cols: C Y Q B E W R
[ 0.10 -0.48  0.75  1.90  9.10  0.10  6.12] : <106>
[-0.03  0.40 -0.38 -4.88 -0.20 -0.04 -0.08] : <55>
[ 0.10 -0.48  0.10  1.90  6.13  0.10  6.12] : <4>
dup <4>:   [0.10]
present: [-0.38 -4.88 -0.20]  yes
present: [-4.88 -0.38  0.40]  no
col: [-0.03  0.10]  C
gone <4>: [-0.48  0.10  0.10  1.90  6.13  0.10]  [6.12]
present: [-0.48  0.75  1.90  9.10  0.10]  yes

cols: L X A H D U
[ 9.37 -0.49 -7.32 -0.98  0.17 -0.31] -> <88>
[-3.90 -0.11 -0.28  0.02 -0.93 -0.15] -> <102>
[ 7.44 -0.62 -5.28 -1.09 -0.34 -0.06] -> <58>
[-8.74 -0.21  7.17 -0.16 -1.04  0.00] -> <19>
[ 9.17 -0.48 -8.19 -0.90  9.16 -0.26] -> <95>
gone <95>: [-8.19  9.16 -0.90 -0.48 -0.26]  [9.17]
present: [ 9.17 -0.48]  yes
present: [ 0.02 -0.93 -0.16]  no
col: [-0.15 -0.06  0.00]  U
col: [-0.11 -0.62]  X

cols: G F S M
[ 2.44  0.15 -0.07  4.42] = <114>
[ 4.41 -0.24  0.36 -0.28] = <32>
[-1.70 -1.53  3.75 -1.53] = <145>
[-0.12 -0.45 -0.44 -0.45] = <186>
[-0.11 -0.05 -0.41 -0.37] = <144>
[-0.04 -0.24 -0.07 -0.28] = <44>
[ 0.87 -0.12  4.65 -3.02] = <48>
[-2.27  4.41  4.66 -5.71] = <164>
[ 0.87 -8.48  0.17 -0.30] = <71>
col: [ 0.87 -2.27]  G
col: [-0.07  4.65]  S
dup <145>:   [-1.53]
both <164> <32>:   [4.41]
both <186> <48>:   [-0.12]
asked: [ 0.87 -8.48  0.17 -0.30]  <71>

cols: N J V Z
[ 3.63  1.97  3.73 -5.47] -> <34>
[-0.13 -0.13 -0.13 -0.13] -> <41>
[ 5.50 -1.75 -4.91  5.23] -> <178>
[-4.82 -4.51 -2.87 -7.22] -> <60>
[ 2.32  1.81  2.87 -1.88] -> <168>
[-7.10  4.82  8.53  4.65] -> <76>
[-1.86 -1.44 -0.24 -5.20] -> <28>
[-0.09  6.25  6.24  3.60] -> <10>
col: [ 5.23 -7.22 -1.88]  Z
col: [-0.13 -4.91 -2.87]  V
gone <10>: [ 3.60  6.25 -0.09]  [6.24]
present: [ 1.81  2.87 -1.88]  yes
dup <41>:   [-0.13]

cols: nof kede budez Deti bupe gaki Kida Bop
[-1.24 -2.47 -1.34  0.22  0.20  4.08 -4.85  0.88]  <134>
[-1.04  0.57 -3.12 -1.68 -2.32 -2.84 -3.80 -1.46]  <42>
[ 2.31 -0.56  2.68  0.88  1.00  4.45 -9.11 -1.01]  <104>
[-1.24 -2.47 -1.34  0.22  0.20  4.08 -4.85  0.19]  <126>
present: [0.22 0.20]  yes
asked: [-1.24 -2.47 -1.34  0.22  0.20  4.08 -4.85  0.88]  <134>

cols: pevir Sevaf gobud Gat
[-3.52  1.64 -3.00  0.06] : <107>
[-7.18  6.17 -9.06  8.13] : <135>
[ 5.57 -3.52  1.64 -3.00] : <17>
[ 6.98 -7.18  6.17 -9.06] : <46>
[ 6.17 -9.06  8.13 -8.70] : <30>
[ 5.58 -8.70  5.57 -3.52] : <96>
[-9.06  8.13 -8.70  5.57] : <13>
[-8.70  5.57 -3.52  5.57] : <174>
[-3.00  0.06  3.30 -9.04] : <128>
[ 1.64 -3.00  0.06  3.30] : <132>
col: [ 8.13 -3.00 -9.06 -8.70 -3.52  5.57  5.57]  Gat
dup <174>:   [5.57]
present: [-3.00  0.06  3.30 -9.04]  yes
asked: [-7.18  6.17 -9.06  8.13]  <135>
gone <96>: [-3.52  5.58 -8.70]  [5.57]

cols: gipob Zubuz domo Tatos kugu sagef fumos
[-6.18 -5.62  7.40 -8.29 -9.75  3.75 -6.54] -> <16>
[ 4.43 -5.57  4.43  4.43 -0.53  6.51  4.43] -> <35>
[-2.01  9.63 -5.19 -7.25  1.87 -0.76 -4.47] -> <49>
[ 3.78  2.56  2.68 -0.13  5.10 -7.34  0.49] -> <82>
present: [-7.34  0.49]  yes
present: [-0.53  6.51  4.43]  yes
dup <35>:   [4.43]
present: [ 4.42 -0.53]  no

